Each path is a new rotation, seen through one point. The rows after it are directions, each followed by how far the rotation turns it, in deg/step (0 if it stays put).
Each turn is a multiple of 5 degrees from 10 to 175, or 0.
Each row of a path follows its step; steps can be skipped.
Path 1:
step 1: [ 0.58 -2.71 -0.94  1.57  0.54  2.66 -0.22  0.42  2.18 -1.95  2.25 -0.54
  1.17  1.39  0.40  0.34  2.29 -1.23  0.25 -1.04 -0.88  3.36  1.53  0.00
  3.19  0.71  0.03 -1.26  2.49  0.07  2.50  1.14  2.28 -1.26  0.63  1.96
 -1.60  0.30 -1.56  0.71  0.89  2.03 -0.93  0.06 -2.72 -0.62  2.12  0.84
  0.72]
step 2: [-0.48  0.70  1.11  1.40 -0.98  0.90 -2.28  0.32  2.65 -3.07 -0.45 -2.34
  1.10  1.82  3.37  1.28  0.78  2.11 -0.32 -0.30  1.34 -0.81  2.21 -3.51
  1.95  0.33  0.11  1.03  1.45  0.81  1.62  1.62  1.29  0.96 -0.10 -1.48
  2.11  0.97 -0.77  1.40  0.05  0.86 -0.56  0.08 -1.70 -1.21 -0.52 -2.44
  2.85]
step 3: [ 0.48  1.98  1.33 -1.30  0.01  1.21  1.36  1.96  2.14 -0.87  1.45  0.17
  0.68  0.49  0.36 -4.33 -1.31  0.07  1.42  2.25  3.51  0.10 -0.95 -2.80
  0.08  0.95 -0.86 -0.56  2.82 -0.40 -0.37  0.02  1.26  1.63  1.02  0.10
  1.49  0.22  0.80 -1.95  1.21  0.93 -1.64  0.46 -2.07  0.25 -1.44 -0.37
  3.98]
step 4: [ 2.18  0.90 -0.76 -0.71  0.50  0.67 -1.34 -1.74  2.65  0.39  0.48 -1.69
  2.73  0.52 -2.16 -1.87 -1.04  1.81  0.99  0.86 -0.91  2.22  0.33 -0.01
 -1.96  0.47  1.39 -0.74  1.29 -1.18 -0.37  0.17  1.47 -0.01 -1.17 -2.10
  0.16  0.81 -1.69 -3.13  4.20  1.83  3.06  1.93 -1.41  0.20  0.16  0.89
  1.99]
step 5: [ 1.98  1.52  0.96  0.77 -1.26 -1.29  1.92 -1.92  0.23  0.97 -0.08 -1.64
 -1.46  0.28  1.85 -0.86  1.44  3.34  0.08 -0.81  1.21  1.37  1.05  0.25
 -0.46  0.97  2.76 -1.41  2.52  1.45 -0.16  0.17 -0.08  2.49  0.53 -3.29
 -0.82  1.74 -4.07 -2.80 -0.04  0.41  0.23 -0.06 -0.02  1.46  2.95 -0.45
 -0.58]
step 6: [ 2.04 -0.24  2.39 -0.08 -0.46  3.34 -0.62  1.85 -1.95  0.06  2.98 -1.04
 -1.60 -0.98  1.92  1.21 -0.13  0.95  1.34 -0.09  1.43 -0.03  0.81 -0.05
 -2.08  2.97 -0.94 -2.91  1.42  2.56 -0.13 -2.08 -0.17  1.15  0.74 -0.84
 -3.03  0.36 -1.91  0.02  0.86  1.00  1.23 -2.09 -2.48  0.57  0.14  2.02
  0.12]
step 7: [ 2.55 -0.56  0.54  1.96  1.00 -1.73 -2.72 -2.01 -1.50 -0.64  3.02 -2.24
 -1.37  2.01  2.56  2.89 -1.37 -1.60  2.02  0.52  0.11  0.91 -0.20 -2.30
 -1.69  2.02 -1.84  0.41  0.05 -0.03 -0.23  0.43  0.19 -0.25 -1.84 -0.54
 -0.43 -0.38 -2.96 -0.71  1.49 -1.11 -1.38  1.24 -0.43 -0.06 -2.80  1.76
  1.36]
step 8: [ 0.54 -0.01  0.75  4.15 -2.65 -1.09  0.86  0.21  1.00  0.51  1.78  0.71
 -2.66  1.21  2.16 -2.83 -0.98 -1.20 -0.10  0.60 -0.42  1.85 -0.56 -1.77
  1.67 -0.65  2.41  1.10  0.77 -0.01  1.10  0.36 -1.09 -2.81 -0.55  0.50
 -2.87 -0.73 -2.61 -0.27  1.05 -0.55 -1.14 -0.38 -1.39  1.59 -1.88  1.52
  2.17]
step 9: [ 0.62 -1.37 -0.72  0.66 -0.40  1.30 -0.94  1.03  0.42 -2.55 -0.52 -0.71
 -1.48  1.76  0.27  1.84 -0.19  2.05  1.20  1.65 -0.15  3.09  1.10 -1.23
  2.82 -1.68  2.16  2.96  0.24  1.23  0.38 -2.03  1.80 -0.81  2.67  0.86
 -1.33 -1.11 -0.20  0.73  3.49  1.15  0.86 -0.97 -1.91  1.42  1.34  2.24
  2.10]
step 10: [-0.54  0.44 -1.98 -1.74 -0.15  1.30  0.21  0.76  1.71 -1.47  2.36 -1.47
 -0.30  2.95 -0.03  1.96 -0.23 -0.07  0.23 -1.30  1.64 -0.06  0.86 -2.41
  4.68  0.18 -0.16  0.29  0.98 -1.82  0.57  0.32  0.62  2.35  2.26 -2.29
 -1.28  1.46 -2.13  0.13  2.26 -1.71 -2.35  1.74 -0.49 -0.03  1.32 -1.45
  1.51]
[ 0.21 -0.82  0.39 -0.07 -0.65  0.12 -0.73 -0.04 -0.17  0.95  0.37 -0.40
 -0.76 -0.10  0.19  0.65  0.81 -0.07  0.05 -0.48  0.07  0.35 -0.57  0.59
  0.34  0.13 -0.39 -0.78  0.54 -0.10 -0.50  0.46  0.32 -0.54 -0.27 -0.42
  0.27 -0.75  0.27  0.00 -0.60  0.94 -0.29 -0.04  0.12  0.01 -0.49 -0.33
 -0.03] : 60
[ 0.34 -1.18 -0.06 -0.41  0.77  0.20  0.18  0.25  0.03 -0.18  0.13 -0.46
  0.35 -0.25 -0.95  0.37 -0.13  0.00  0.06  0.59 -0.66  0.40  0.44 -0.27
 -0.37  0.10 -0.93 -0.03 -0.37 -0.09 -0.36  0.14  0.80  0.39 -0.03  0.30
 -0.60 -0.17  0.49  0.10  0.10  0.74 -0.22  0.46 -0.16  0.27  0.38  1.19
  0.24] : 130
[-0.20 -0.05 -0.17  0.19 -0.04 -0.40  0.57 -0.66  0.55  0.03 -0.07 -0.46
 -0.36  0.41  0.21 -0.65  0.39  0.80 -0.45  0.07 -0.91 -0.05  1.17  0.35
 -0.08  0.21  0.67 -0.71 -0.82  0.71  0.02  0.88  0.16 -0.65 -0.42  0.59
 -0.42  0.21 -0.16  0.32 -0.18  0.26 -0.30  0.01  0.20  0.14 -0.35 -0.40
  0.24] : 110
[-0.15 -0.60  0.48  0.55  0.40  0.17  0.70  0.36 -0.19  0.42 -0.66  0.31
 -0.06  0.69 -0.34  0.45 -0.10  0.04  0.46 -0.46  0.09  0.03  0.48  0.46
  0.44 -0.78  0.59 -0.49  0.31  0.01 -0.24  0.01  0.88 -0.09  1.02 -0.35
  0.19  0.82 -0.90  0.32 -0.06  0.15  0.68  0.08  0.15 -0.57  0.08  0.38
 -0.53] : 85
[ 0.22 -0.43 -0.18 -0.77  0.21  0.26 -0.10  0.03 -0.07 -0.02  0.57 -0.70
 -0.01 -0.62  0.04  1.03  0.16 -0.29 -0.45  0.17  0.03  0.05  0.69  0.76
  0.53  0.29  0.44 -0.20  0.68  0.29  1.34 -0.21 -0.30  0.63  0.04  0.13
 -0.22  0.95  0.05  0.23 -0.08 -0.27 -0.25 -0.57  0.24  0.23  0.62 -0.51
 -0.37] : 80
[ 0.00 -0.90 -0.04  0.12  0.01 -0.08 -0.21  0.14  0.39 -0.31 -0.87  0.67
  0.35  0.27  0.31 -0.27  1.16  0.78  0.41 -0.03 -0.19  0.39 -0.88 -0.17
  0.23  0.12  0.25  0.64 -0.24  0.65  0.54 -0.02 -0.47  0.11 -0.45 -0.66
 -0.76  0.12 -0.05 -0.07 -0.17  0.54 -0.02 -0.35 -0.36  0.07  0.88  0.03
 -0.72] : 95
